In the rows, 128 means zero.
Each path below is one point turned by a fixed rotation once a step. After each direction that follows a path, write how fast that rotation turns it, in deg/step (0 if it stays still).
Each turn is a multiple of 5 degrees from 10 to 175, or 0.
Each row of a path follows its step; steps can be skipped.

step 0: [129 126 118 132 134 129 116 127 127 131 126 127 124 129 127 127 132 123
 135 131 131 142 136 127 131 129 123 130 131 123 132 137 138 122 121 129
 130 131 127 123 129 128 128 127 128 115 134 126 129 124 126 121 122 120
 120 126 125 135 121 136 121 118 138 130 137 127 120 118 124 135 131]
step 2: [132 120 112 132 135 126 125 128 129 117 125 128 127 133 132 128 117 117
 123 124 134 130 130 124 136 129 127 118 133 127 127 121 120 123 130 122
 131 123 126 128 130 126 137 128 131 125 123 132 130 122 121 127 127 139
 121 130 125 136 122 120 136 127 130 114 127 123 127 121 132 126 127]
step 4: [136 133 121 133 123 123 120 137 130 135 126 132 121 125 127 127 128 118
 137 117 112 127 123 127 132 124 129 134 133 128 124 125 126 129 130 130
 119 134 126 131 133 137 134 123 132 123 132 122 131 123 128 119 119 135
 130 131 136 124 132 124 127 127 141 124 127 129 120 126 133 136 126]
step 5: [129 127 124 130 136 133 126 135 131 134 115 125 127 124 131 123 121 132
 135 133 132 134 135 122 143 132 125 136 132 133 119 125 133 127 122 130
 138 122 136 120 126 133 128 126 130 123 127 126 128 132 134 123 125 133
 123 123 130 128 132 127 129 127 141 118 132 132 137 129 136 132 131]
step 6: [126 125 116 137 131 129 125 120 121 118 118 120 125 124 121 132 125 126
 133 127 129 138 123 130 131 123 125 131 130 125 124 135 128 134 126 124
 129 133 122 126 114 139 119 127 138 133 128 123 126 131 125 126 133 129
 127 133 134 142 124 124 128 124 137 127 136 126 128 121 120 132 133]
step 7: [131 127 118 132 127 133 120 136 127 128 119 128 124 122 124 128 131 113
 126 124 131 135 122 121 115 125 121 122 134 132 135 128 131 121 126 135
 134 136 130 126 133 131 132 125 127 134 124 127 125 128 125 123 128 125
 126 128 122 139 134 137 124 125 128 120 133 120 126 120 143 128 130]
step 9: [122 129 122 126 124 126 123 122 126 128 126 131 118 133 136 126 118 129
 131 128 121 127 128 133 131 117 133 128 140 127 122 121 128 116 127 119
 125 130 126 123 127 135 130 125 133 133 118 120 119 134 125 125 116 144
 123 128 124 133 121 127 123 129 131 122 132 131 129 122 131 126 124]
step 12: [122 126 122 137 132 136 119 129 137 123 117 134 119 129 125 131 118 120
 138 123 137 131 124 133 134 132 129 132 134 128 130 125 136 129 133 125
 135 132 130 120 124 129 129 124 139 129 137 131 131 133 120 124 122 127
 128 130 123 129 133 125 134 123 130 126 138 127 125 125 129 137 123]
step 13: [133 127 125 139 126 128 125 123 132 124 120 121 127 128 128 123 123 129
 132 128 135 134 127 125 131 125 121 124 130 126 123 131 129 124 126 126
 134 131 125 122 129 124 120 124 126 135 123 119 135 118 136 111 128 125
 114 128 128 142 126 130 116 129 126 127 132 131 122 117 132 133 127]
step 14: [132 132 121 125 128 132 127 130 127 126 124 125 114 129 118 120 122 129
 111 123 123 129 119 127 127 123 125 117 140 126 125 131 129 129 137 131
 123 130 128 128 122 131 136 119 135 133 130 131 127 122 127 125 124 130
 125 125 131 136 132 131 127 124 138 118 121 131 126 120 131 120 131]
Speeds:
[127 130 129 125 128 128 128 127 129 129 127 128 127 126 128 128 127 128
 128 129 129 127 127 129 125 129 129 128 127 130 128 128 129 128 127 130
 129 128 130 124 128 128 129 127 127 128 127 128 126 129 131 129 128 130
 127 127 128 130 127 129 126 129 127 127 128 129 129 131 130 127 128] -> 170
[130 127 129 129 126 127 128 127 128 129 127 127 128 126 129 130 129 128
 129 128 127 128 126 128 125 130 126 128 128 130 126 130 125 128 129 130
 128 129 126 127 129 127 128 129 128 129 127 126 128 127 128 127 126 128
 125 127 129 125 128 130 127 126 129 129 129 125 127 128 128 127 127] -> 115

step 0: [132 137 125 126 128 130 139 120 127 125 134 126 132 131 142 119 122 127
 128 128 125 129 126 123 130 129 132 127 128 130 119 124 120 112 128 131
 130 132 121 126 131 140 126 126 127 137 131 126 123 131 123 130 133 126
 113 130 123 124 134 121 131 129 129 129 133 130 120 125 122 124 130]
step 3: [117 126 118 132 138 124 128 120 124 113 127 130 131 126 132 139 127 129
 119 127 138 126 122 131 129 115 131 129 119 129 128 127 122 125 127 129
 118 128 129 123 129 135 117 123 128 122 131 126 130 122 132 138 126 126
 127 131 134 129 124 132 136 130 124 131 128 126 132 127 123 125 132]
step 5: [129 133 122 127 123 124 135 129 130 124 137 121 131 130 132 119 128 128
 119 116 131 132 135 135 130 121 142 129 133 140 128 124 121 128 122 129
 128 131 130 129 121 132 137 120 122 130 132 129 121 123 130 128 128 124
 123 124 125 124 123 121 130 117 130 130 125 133 133 134 138 125 126]
step 7: [127 123 122 133 134 132 125 125 125 123 135 133 129 134 136 127 128 132
 126 122 125 123 124 128 139 130 125 125 124 124 124 131 122 109 128 132
 127 123 123 129 129 131 140 127 125 128 135 134 132 126 125 123 129 128
 129 140 136 129 126 131 125 121 126 121 129 120 134 132 128 123 142]
step 8: [113 129 129 121 129 125 129 127 130 125 136 134 128 128 140 134 131 123
 122 130 126 128 131 108 138 129 123 130 125 132 130 127 126 122 118 130
 122 132 129 124 130 128 128 128 118 125 134 130 123 126 129 132 125 123
 123 122 124 125 127 126 134 137 135 132 129 128 130 130 117 125 128]
step 11: [125 131 132 124 126 126 130 126 118 126 124 117 132 122 135 127 122 118
 121 125 124 130 126 137 141 122 132 129 124 127 125 128 120 118 128 127
 122 123 120 129 124 140 133 124 133 136 131 126 126 117 131 140 131 132
 130 135 122 125 127 126 123 130 127 130 131 128 122 128 122 133 136]
step 12: [125 132 122 129 134 131 137 122 132 118 133 136 129 128 135 127 124 128
 136 124 138 137 132 127 139 119 116 121 131 130 126 124 124 126 129 123
 130 128 120 127 125 134 137 126 121 127 128 126 118 130 127 129 121 132
 127 127 124 135 132 129 138 126 126 133 135 128 130 128 134 128 141]
step 13: [115 122 114 125 131 125 132 121 124 127 137 129 126 136 132 131 124 125
 127 127 130 125 123 127 131 125 140 124 125 122 129 127 129 130 119 128
 125 131 137 140 125 123 133 120 124 129 127 135 127 128 119 130 129 120
 125 126 121 123 136 130 129 119 131 137 128 121 126 136 122 127 132]
step 14: [116 120 122 127 130 128 125 133 124 130 133 124 135 132 128 129 131 134
 129 119 125 139 130 132 133 130 135 128 115 136 127 131 123 123 128 128
 117 124 123 130 129 131 123 124 122 122 132 127 126 125 132 129 127 123
 127 125 129 131 120 143 135 129 118 127 123 127 135 128 131 118 125]
step 15: [122 132 126 128 128 126 119 122 130 115 139 127 128 119 141 124 140 129
 121 124 126 123 132 128 134 119 134 125 127 128 123 125 118 117 132 132
 130 119 130 129 123 125 128 131 130 119 126 118 130 128 124 130 128 127
 122 122 133 123 121 126 127 127 128 125 125 132 120 128 122 128 131]
Speeds:
[126 127 131 127 127 129 127 129 127 129 127 128 129 129 127 128 126 129
 127 129 125 129 127 130 127 128 127 129 129 129 129 129 128 129 127 127
 128 127 128 130 129 127 127 129 127 128 127 127 127 126 126 130 129 131
 130 128 126 131 128 131 126 129 128 128 127 127 129 128 127 127 131] -> 145
[130 127 127 128 129 129 128 129 125 132 126 128 127 128 128 130 128 128
 128 129 129 128 127 129 127 128 126 127 128 127 128 126 127 128 131 128
 127 126 127 130 128 128 127 127 127 128 130 128 124 128 129 129 129 126
 125 128 127 129 130 127 128 129 129 130 129 129 127 127 127 129 130] -> 35

step 0: [131 123 118 130 127 129 121 131 129 134 137 134 129 123 131 133 132 135
 119 129 121 126 131 124 133 128 128 125 127 136 121 128 125 139 121 128
 123 125 121 123 118 114 122 130 132 130 131 131 123 136 129 135 126 123
 118 126 127 127 126 124 131 120 134 130 136 129 138 130 128 130 135]
step 1: [125 126 122 129 128 142 123 132 131 124 130 131 128 126 124 127 137 130
 125 127 136 126 127 127 123 132 134 127 131 130 119 124 122 128 130 130
 130 126 118 124 127 123 117 124 136 130 120 131 122 132 138 130 124 120
 126 130 130 132 125 132 138 128 117 123 132 124 119 124 119 143 129]
step 3: [127 132 136 124 129 126 117 135 132 137 131 134 131 117 126 124 122 133
 125 128 126 123 124 129 132 128 120 128 125 133 122 128 125 140 123 120
 128 130 117 133 127 122 128 127 126 134 128 138 129 127 124 134 130 133
 118 124 127 134 132 131 132 134 130 122 137 129 119 124 136 127 117]
step 4: [133 140 127 129 131 130 122 137 129 130 137 120 122 127 124 127 129 133
 129 129 133 113 126 131 127 127 126 119 131 136 127 135 133 134 129 137
 129 132 126 125 120 125 122 120 123 129 124 135 128 128 130 139 131 128
 126 126 128 134 129 141 126 132 120 132 137 124 126 126 123 129 133]
step 5: [130 129 126 121 128 125 128 137 127 128 131 130 131 124 130 133 134 124
 126 123 126 119 125 114 125 132 129 121 114 126 130 118 126 132 119 137
 123 136 135 121 123 122 117 126 130 129 126 128 128 132 126 135 137 123
 117 135 125 133 119 129 128 131 128 134 132 128 130 129 123 128 132]
step 6: [134 123 133 124 137 132 130 142 124 126 134 136 132 120 122 132 129 132
 125 121 128 125 131 123 120 126 132 132 121 120 126 124 126 137 124 127
 128 129 122 128 125 124 127 127 133 129 121 128 128 114 131 129 136 130
 125 134 135 125 128 126 133 118 118 124 133 127 121 120 129 135 124]
step 10: [127 129 129 125 126 120 128 130 135 125 135 125 125 116 123 125 134 136
 124 121 127 118 121 130 123 131 128 127 119 122 126 125 126 136 130 136
 122 129 120 122 134 118 124 136 133 135 119 126 118 131 128 131 125 129
 118 125 129 132 130 121 133 128 133 127 124 130 131 122 122 117 130]
step 11: [134 134 125 134 135 128 130 134 128 136 125 130 123 125 119 126 129 130
 117 128 129 121 118 121 118 124 126 125 130 129 122 124 124 138 121 129
 128 130 115 122 126 127 130 140 134 121 123 128 122 123 128 128 125 124
 124 129 126 120 131 134 128 127 129 120 139 131 124 120 125 134 134]
step 13: [128 125 129 122 132 130 118 130 137 123 131 129 128 111 130 131 126 130
 132 123 130 125 132 119 122 124 124 128 128 124 125 129 126 131 129 130
 126 128 121 131 127 125 120 131 134 140 131 141 124 131 144 126 126 122
 122 124 124 134 122 130 135 135 127 132 128 135 130 125 129 140 128]
step 15: [125 123 132 122 124 119 129 137 131 129 132 131 126 127 119 124 137 132
 117 129 120 120 120 130 128 132 127 124 128 132 118 123 125 136 129 123
 128 134 127 127 131 123 122 125 129 135 119 133 130 135 118 133 126 130
 121 121 130 136 129 133 132 121 122 132 139 127 133 133 131 132 125]
Speeds:
[126 129 131 128 126 127 127 128 131 130 127 126 130 127 127 126 128 128
 128 129 128 130 129 129 129 128 129 129 128 128 127 129 128 127 128 128
 127 127 129 129 129 128 129 128 126 132 129 130 128 126 129 126 127 127
 128 129 128 130 128 130 128 130 127 130 127 128 127 130 130 129 128] -> 65
[125 129 128 128 128 128 129 129 126 126 127 129 128 127 129 127 127 126
 128 128 128 129 129 127 128 127 125 128 127 129 128 127 126 130 129 127
 126 128 128 129 129 128 128 128 125 130 128 125 128 129 129 128 125 127
 126 129 129 128 128 127 129 129 127 127 130 129 129 125 129 130 127] -> 145
[128 128 127 126 129 130 127 126 128 129 129 129 131 126 127 129 126 128
 127 127 128 127 128 126 128 130 128 128 130 127 129 128 128 127 130 126
 130 128 127 129 129 132 131 126 128 128 129 129 129 130 130 129 128 129
 128 128 128 128 127 128 127 131 128 125 128 130 128 128 129 128 128] -> 70

step 0: [130 123 133 121 134 129 120 119 134 128 127 139 123 123 130 133 132 130
 133 135 125 126 127 132 114 128 116 119 126 133 133 129 131 127 129 129
 141 133 135 127 134 133 133 129 125 143 125 131 138 135 130 125 125 123
 128 128 127 135 136 126 119 132 135 136 124 128 134 124 129 126 129]
step 1: [126 124 126 132 126 133 128 130 127 136 134 120 129 138 137 126 119 135
 129 124 135 125 124 133 119 114 124 121 138 125 145 128 127 129 135 129
 134 120 132 125 127 126 129 130 132 140 127 129 136 126 127 126 131 127
 123 127 122 125 124 131 127 137 137 125 132 121 131 136 126 138 132]
step 3: [123 124 128 139 121 121 126 134 127 128 130 125 134 122 133 135 129 128
 133 133 128 115 126 131 121 118 125 124 135 135 125 128 127 123 126 125
 136 135 133 125 136 131 119 130 128 140 127 122 137 132 119 126 129 134
 124 123 120 132 130 136 122 129 143 131 124 129 123 133 124 135 132]
step 4: [129 134 127 128 134 126 117 121 141 134 132 114 127 127 124 123 124 125
 132 133 134 126 128 130 116 124 134 125 129 131 135 135 132 126 129 128
 135 129 134 122 118 134 128 138 137 129 123 134 133 136 132 131 129 132
 134 132 121 131 123 128 117 132 132 129 140 125 132 131 118 130 124]
step 6: [123 122 132 125 130 132 116 128 131 131 119 122 119 129 132 124 122 125
 132 128 128 125 122 127 114 126 120 119 130 140 126 126 139 121 122 123
 145 136 132 122 129 140 138 129 129 136 126 131 129 137 129 127 123 131
 131 126 126 127 130 129 126 129 134 129 125 131 133 121 129 137 128]
step 10: [124 136 130 127 127 126 121 125 135 133 135 126 127 126 133 120 120 122
 135 135 134 125 141 127 118 121 134 124 120 133 135 128 124 127 128 126
 136 135 133 127 124 124 126 135 131 143 130 138 135 133 127 129 125 134
 130 132 128 132 132 128 128 129 130 120 136 133 120 128 114 125 121]
step 11: [131 130 127 129 124 121 123 125 131 134 129 132 130 119 132 128 119 125
 128 128 130 120 126 124 111 126 129 127 130 125 125 124 124 128 122 130
 137 114 126 126 141 134 122 134 127 128 128 123 141 126 127 124 134 133
 135 131 128 137 120 132 121 132 141 131 128 125 125 124 131 139 133]
step 12: [119 133 129 129 125 126 120 129 130 134 118 122 126 126 130 123 123 126
 127 127 118 126 123 124 106 127 123 126 129 135 134 135 124 126 127 128
 128 136 133 122 125 138 141 138 130 138 128 125 134 134 133 130 125 129
 123 136 121 130 132 130 131 130 132 121 127 130 138 130 120 126 123]
step 13: [122 130 129 126 127 127 129 130 138 130 130 141 132 140 129 128 125 124
 127 122 138 123 129 126 127 121 135 122 130 134 137 118 130 131 119 129
 134 123 133 124 139 127 129 139 131 137 127 124 132 136 130 132 124 140
 128 137 130 124 131 133 122 129 132 126 133 123 128 124 126 143 130]
step 15: [124 123 129 130 124 125 125 121 144 120 132 130 128 128 138 138 138 128
 129 118 126 127 128 129 116 129 130 129 133 131 132 129 128 120 128 130
 132 130 141 123 133 129 130 141 129 140 135 126 123 121 126 130 127 129
 137 131 125 134 131 140 124 133 134 123 129 125 132 130 122 132 132]
Speeds:
[129 130 130 126 127 128 131 127 127 126 128 129 131 128 128 127 128 126
 126 129 129 130 128 128 129 127 129 126 128 129 127 131 126 128 127 127
 129 126 126 128 127 128 129 126 127 128 126 130 128 126 126 126 128 130
 129 130 130 128 128 127 127 129 128 129 127 128 128 129 128 129 127] -> 125
[128 128 129 126 129 129 127 129 129 128 127 128 128 127 125 128 126 128
 126 129 131 128 128 127 126 130 127 128 129 125 125 127 127 127 128 129
 129 127 128 128 128 128 128 129 127 126 127 126 130 130 129 127 126 128
 127 130 126 127 128 129 130 127 127 129 128 131 129 129 126 128 129] -> 55

step 0: [132 135 139 130 132 130 131 142 121 127 126 135 122 126 127 133 131 126
 138 129 129 127 128 122 135 135 131 123 134 135 133 124 128 132 123 130
 125 133 130 128 130 128 117 128 124 118 124 133 119 126 129 131 124 127
 138 127 128 127 131 133 133 133 123 136 133 118 134 125 132 120 123]
step 1: [126 134 124 124 135 129 125 127 123 127 124 126 131 125 120 121 134 129
 135 135 128 130 121 130 128 137 132 125 128 137 129 134 129 134 123 128
 129 138 114 137 132 125 130 126 134 121 130 131 125 119 127 124 118 123
 126 127 129 133 124 129 127 139 130 128 120 121 136 118 128 125 127]
step 2: [129 127 123 117 130 121 133 124 118 131 127 134 119 132 120 126 130 122
 134 135 125 128 119 134 119 130 126 121 131 118 125 134 134 122 127 131
 134 127 125 127 135 139 118 124 124 129 133 135 126 121 128 125 129 128
 126 132 132 127 126 127 130 134 139 123 126 128 134 131 127 122 134]
step 4: [130 128 127 119 138 129 122 140 135 129 122 126 132 125 132 129 126 130
 132 129 124 129 130 131 137 128 131 127 125 124 133 142 130 131 125 128
 134 141 129 123 129 127 127 132 119 120 126 121 125 133 117 134 122 128
 138 123 123 127 130 123 126 133 133 129 124 128 140 132 135 123 131]
step 6: [125 136 131 120 133 125 130 118 120 127 122 130 128 122 126 134 128 117
 138 126 125 139 116 122 126 127 129 130 129 131 127 121 128 134 131 123
 130 128 123 134 127 129 121 134 128 122 126 136 121 126 121 125 128 131
 130 135 124 129 138 130 123 128 138 132 124 126 127 127 129 120 118]
step 9: [126 127 132 129 128 124 125 129 131 126 119 133 120 127 129 120 129 127
 131 125 123 132 126 129 126 130 134 121 124 125 126 133 133 129 129 129
 137 124 129 130 117 127 115 135 121 121 130 129 126 125 130 125 131 123
 129 128 111 131 124 129 123 127 137 125 122 131 136 133 139 119 140]
step 10: [133 131 130 117 123 118 126 134 125 132 136 132 123 119 128 127 135 127
 129 126 130 130 133 128 133 131 136 125 127 128 127 138 120 130 134 128
 130 125 128 131 119 126 123 137 127 130 132 127 124 124 120 131 121 125
 139 132 125 138 133 126 131 127 134 128 126 121 131 137 124 119 118]
step 11: [131 127 135 137 134 124 132 134 126 135 121 131 134 115 126 126 132 128
 138 139 125 129 123 131 138 131 129 134 134 131 130 133 129 132 129 126
 125 129 122 127 131 124 124 132 130 128 125 127 125 124 122 132 125 139
 135 124 133 118 133 124 124 128 135 126 131 118 133 130 130 118 123]
step 13: [133 124 126 114 134 119 127 126 118 131 123 133 126 134 128 121 121 119
 130 132 135 125 120 126 130 131 126 123 124 133 127 127 133 123 130 135
 132 122 131 122 126 125 126 125 126 125 125 130 125 123 131 126 116 126
 131 133 122 132 131 137 128 133 138 126 128 133 135 119 130 120 122]
step 14: [129 124 128 129 131 131 130 124 128 131 135 125 129 129 125 125 126 123
 114 130 127 130 132 133 127 139 129 126 128 127 131 139 136 134 130 128
 124 126 124 127 123 123 124 126 115 129 127 135 121 129 126 137 125 134
 124 129 120 131 130 128 127 134 139 123 123 120 139 128 128 112 129]
Speeds:
[129 127 129 129 129 128 129 130 129 127 130 128 127 125 130 127 126 129
 128 126 126 128 130 128 127 129 128 128 128 127 127 128 130 128 130 125
 129 128 129 128 127 127 129 126 130 127 131 126 128 128 127 128 128 126
 130 127 127 127 131 128 127 128 127 129 127 128 128 130 128 126 129] -> 65
[128 127 127 128 129 128 126 126 126 130 127 128 127 129 128 127 125 126
 128 128 127 127 129 128 127 130 129 126 131 130 127 131 131 127 127 128
 128 127 128 128 128 130 128 126 131 126 127 129 129 128 127 128 128 128
 126 127 130 127 128 128 128 126 128 129 127 129 127 126 127 128 126] -> 65
[129 127 128 126 128 129 128 126 127 128 128 131 130 126 127 127 128 128
 129 130 128 129 125 127 126 129 127 131 128 126 127 126 128 127 128 127
 129 129 127 128 130 129 129 126 129 128 128 127 130 127 129 127 129 128
 127 126 127 130 129 128 129 128 126 126 129 126 129 129 128 129 127] -> 70
